Rotation paths and how fast each direction turns (degrees a step):
Each turn is a multiple of 5 degrees from 10 to 175, or 0.
Each row of a path follows its step; steps can be skipped.
Rotation 1:
step 0: [ 0.16, -0.08, -0.18, -0.04, -0.27, -0.09,  0.05, -0.09,  0.40, -0.07,
  0.26,  0.20, -0.24,  0.07,  0.05, -0.06, -0.09,  0.10, -0.07, -0.09,
  0.19, -0.24, -0.14, -0.07, -0.34, -0.10, -0.21,  0.24, -0.10, -0.09,
  0.39,  0.36,  0.01, -0.08, -0.06,  0.17, -0.03, -0.03, -0.05, -0.06,
 -0.04,  0.08,  0.04,  0.21, -0.03,  0.13,  0.01,  0.22, -0.05, -0.48,
  0.33,  0.14,  0.08, -0.09,  0.22,  0.11, -0.03]
step 3: [ 0.23, -0.23, -0.08, -0.19, -0.28,  0.01, -0.04, -0.05,  0.23, -0.18,
 -0.04,  0.20,  0.06,  0.26,  0.04,  0.17, -0.11,  0.14,  0.29,  0.19,
  0.06, -0.17,  0.18, -0.43,  0.12, -0.21,  0.03, -0.23, -0.16,  0.09,
  0.46,  0.20,  0.10, -0.24,  0.18, -0.13, -0.01,  0.29,  0.13,  0.00,
  0.05, -0.05, -0.27, -0.02, -0.03,  0.16,  0.02,  0.18,  0.03, -0.23,
 -0.03, -0.22,  0.18, -0.09, -0.09, -0.09,  0.04]
step 4: [-0.13, -0.23,  0.26, -0.03, -0.19, -0.24,  0.27, -0.23, -0.19, -0.09,
  0.17,  0.07,  0.00, -0.14, -0.10, -0.04, -0.03, -0.08,  0.24, -0.05,
  0.24,  0.10, -0.07, -0.18, -0.15, -0.26, -0.13,  0.19,  0.06, -0.04,
  0.16,  0.20,  0.07, -0.13,  0.13,  0.16, -0.12,  0.08, -0.12, -0.28,
 -0.06,  0.10,  0.08,  0.27,  0.21, -0.18, -0.27, -0.12,  0.12, -0.36,
  0.01, -0.17,  0.29,  0.19, -0.33, -0.24, -0.18]
step 5: [-0.08,  0.02,  0.19, -0.26, -0.32, -0.08, -0.14, -0.05,  0.19, -0.17,
  0.14,  0.03, -0.08,  0.15,  0.11,  0.13,  0.19,  0.17, -0.07, -0.02,
  0.32,  0.08, -0.34,  0.01,  0.00, -0.16, -0.04,  0.00, -0.37, -0.04,
 -0.05,  0.15, -0.19,  0.06, -0.13,  0.03, -0.19,  0.22,  0.40, -0.08,
  0.04,  0.00,  0.26, -0.13,  0.31,  0.14, -0.07,  0.28,  0.03, -0.08,
  0.01,  0.37,  0.24,  0.20, -0.09,  0.03, -0.18]
step 7: [ 0.15, -0.10,  0.02,  0.11, -0.04, -0.19, -0.02, -0.02, -0.07, -0.42,
  0.08,  0.20, -0.11, -0.15, -0.22, -0.10, -0.24, -0.22, -0.09,  0.01,
  0.40, -0.11,  0.04, -0.20, -0.10, -0.12,  0.08, -0.36, -0.03, -0.18,
  0.24, -0.05, -0.11, -0.12,  0.17, -0.38, -0.10, -0.04, -0.18, -0.08,
 -0.04, -0.03,  0.06,  0.01,  0.22,  0.16, -0.26,  0.09,  0.25, -0.22,
 -0.37,  0.24,  0.01,  0.00, -0.08, -0.15, -0.19]
step 9: [-0.03, -0.42, -0.15, -0.24, -0.14, -0.23, -0.02, -0.08, -0.01,  0.07,
  0.11,  0.13, -0.01,  0.30,  0.15, -0.23, -0.19,  0.14, -0.01, -0.19,
  0.02,  0.05, -0.11,  0.01, -0.01, -0.30, -0.19, -0.31, -0.19,  0.11,
 -0.12,  0.09, -0.07, -0.22,  0.07,  0.03, -0.28,  0.06,  0.10, -0.05,
  0.01,  0.00, -0.05,  0.18, -0.18,  0.13, -0.02,  0.16,  0.14, -0.47,
  0.22,  0.00,  0.29, -0.34, -0.01, -0.22, -0.20]
step 13: [-0.12, -0.09,  0.22, -0.09, -0.08, -0.35, -0.06,  0.02, -0.02, -0.23,
  0.18, -0.03,  0.10, -0.08,  0.22, -0.18,  0.13, -0.11,  0.13, -0.18,
  0.15,  0.20, -0.30, -0.12, -0.20, -0.37,  0.21, -0.34,  0.10,  0.01,
  0.11,  0.20,  0.13,  0.05,  0.05, -0.27, -0.19, -0.08,  0.13, -0.16,
 -0.11,  0.09,  0.26,  0.17,  0.17,  0.12, -0.23,  0.28,  0.08,  0.05,
  0.08,  0.04,  0.10,  0.24,  0.03,  0.09, -0.41]
step 14: [-0.06, -0.11,  0.07,  0.00, -0.19, -0.11,  0.08, -0.01,  0.12, -0.15,
 -0.17,  0.00, -0.09,  0.16,  0.35, -0.14, -0.07,  0.11,  0.00,  0.24,
 -0.06, -0.26, -0.16, -0.16,  0.12, -0.28,  0.11, -0.34, -0.12, -0.20,
 -0.03,  0.30, -0.02,  0.15, -0.09, -0.13, -0.05,  0.15,  0.32,  0.04,
 -0.03, -0.01, -0.19, -0.15,  0.40, -0.17,  0.36,  0.11,  0.09, -0.03,
 -0.01,  0.22,  0.28, -0.14, -0.13, -0.38, -0.04]
step 15: [ 0.06, -0.36,  0.10,  0.00, -0.25, -0.12,  0.20, -0.29,  0.15,  0.10,
 -0.06,  0.08,  0.02, -0.09, -0.09, -0.05, -0.03, -0.28,  0.00,  0.11,
 -0.02, -0.04,  0.29,  0.02,  0.15, -0.13, -0.20, -0.22,  0.04,  0.14,
  0.15,  0.11,  0.10, -0.34, -0.07, -0.33, -0.31,  0.09,  0.04, -0.14,
  0.10,  0.06,  0.06,  0.20,  0.12,  0.09, -0.09,  0.32,  0.17, -0.39,
 -0.36,  0.01, -0.01, -0.01, -0.03, -0.37,  0.05]
step 16: [-0.16,  0.11,  0.00,  0.12, -0.32, -0.01,  0.27, -0.17, -0.24, -0.29,
 -0.03,  0.03,  0.16, -0.11, -0.17, -0.42, -0.01,  0.01,  0.09, -0.11,
  0.47, -0.12, -0.17, -0.05, -0.02, -0.18,  0.01,  0.17, -0.01, -0.10,
  0.25,  0.24,  0.08,  0.04, -0.03,  0.02,  0.01,  0.09,  0.14, -0.14,
  0.01, -0.26,  0.15, -0.06,  0.06,  0.34,  0.02,  0.11, -0.12, -0.42,
 -0.18,  0.23,  0.23,  0.08,  0.04,  0.07, -0.17]
Directions:
[-0.03, -0.03, -0.02, -0.09, -0.13,  0.03,  0.00, -0.07, -0.05, -0.02,
  0.01, -0.05,  0.01, -0.05, -0.01,  0.01,  0.03,  0.02, -0.03, -0.02,
  0.11,  0.07,  0.01,  0.09, -0.02,  0.13,  0.01,  0.03, -0.05,  0.01,
 -0.03,  0.04, -0.01,  0.03, -0.02,  0.00, -0.04,  0.06, -0.03,  0.02,
 -0.06, -0.04, -0.15,  0.05,  0.03,  0.02, -0.05, -0.02, -0.01,  0.00,
  0.06,  0.00,  0.00,  0.05, -0.02,  0.03,  0.10]
60
[ 0.00, -0.14, -0.02, -0.01,  0.02, -0.01, -0.08, -0.06, -0.05,  0.01,
 -0.01, -0.02,  0.01, -0.08, -0.07, -0.02,  0.00, -0.08,  0.00, -0.07,
 -0.07, -0.04, -0.02, -0.08,  0.05, -0.02,  0.01,  0.02, -0.06,  0.00,
 -0.07, -0.06,  0.00, -0.04,  0.03, -0.04,  0.04,  0.00,  0.01,  0.01,
  0.06,  0.09, -0.03,  0.10, -0.04, -0.07, -0.06, -0.10,  0.03, -0.04,
  0.00,  0.06,  0.01,  0.01,  0.00, -0.08,  0.07]
130
[ 0.16,  0.06,  0.06,  0.00, -0.05,  0.03,  0.10,  0.01, -0.08,  0.03,
 -0.02, -0.03, -0.05, -0.03,  0.06,  0.09,  0.11,  0.01, -0.07,  0.01,
  0.00, -0.06,  0.02, -0.05, -0.01, -0.01,  0.07, -0.10,  0.00,  0.03,
 -0.03,  0.00,  0.05, -0.04, -0.01, -0.06,  0.03, -0.06, -0.05,  0.03,
 -0.02,  0.04, -0.05, -0.06, -0.02,  0.00,  0.00,  0.00,  0.04, -0.03,
 -0.05,  0.02,  0.02, -0.05, -0.04, -0.01,  0.08]
90
[ 0.01,  0.00, -0.07, -0.03,  0.03, -0.02,  0.01,  0.02, -0.04, -0.02,
  0.00,  0.08, -0.10,  0.02,  0.00, -0.07, -0.05,  0.01, -0.03,  0.00,
  0.01,  0.01,  0.01,  0.03, -0.06, -0.01,  0.01,  0.05, -0.06,  0.00,
 -0.03,  0.03,  0.01, -0.12, -0.12,  0.02,  0.04, -0.10,  0.01,  0.01,
  0.04, -0.04, -0.08, -0.02, -0.11,  0.07, -0.06, -0.08,  0.01, -0.02,
  0.05,  0.00, -0.09, -0.10,  0.03,  0.03, -0.05]
40
[ 0.07, -0.02, -0.01,  0.05, -0.02,  0.03, -0.07, -0.07,  0.11, -0.01,
  0.08, -0.03, -0.03,  0.01,  0.04,  0.01,  0.02, -0.07, -0.05,  0.02,
 -0.03,  0.06, -0.02,  0.04, -0.17,  0.00, -0.04, -0.06,  0.07,  0.06,
 -0.07, -0.04,  0.00, -0.03, -0.02, -0.04, -0.08, -0.01, -0.02, -0.02,
 -0.03,  0.06,  0.03,  0.07, -0.07,  0.03,  0.00,  0.01,  0.00, -0.07,
 -0.01, -0.07, -0.06,  0.08, -0.01, -0.01, -0.05]
170
[-0.04,  0.01, -0.01,  0.02, -0.03,  0.00,  0.05, -0.01, -0.03, -0.03,
  0.11,  0.07,  0.03, -0.07, -0.02,  0.07, -0.06, -0.01,  0.06,  0.03,
  0.04, -0.04,  0.01,  0.05, -0.01,  0.03,  0.03,  0.00,  0.02, -0.09,
 -0.07,  0.06,  0.05, -0.01, -0.06, -0.03, -0.07,  0.01,  0.18,  0.04,
 -0.02,  0.06,  0.04, -0.05, -0.06, -0.07, -0.01,  0.00,  0.06,  0.03,
 -0.09, -0.01,  0.00,  0.02,  0.03, -0.03,  0.03]
40
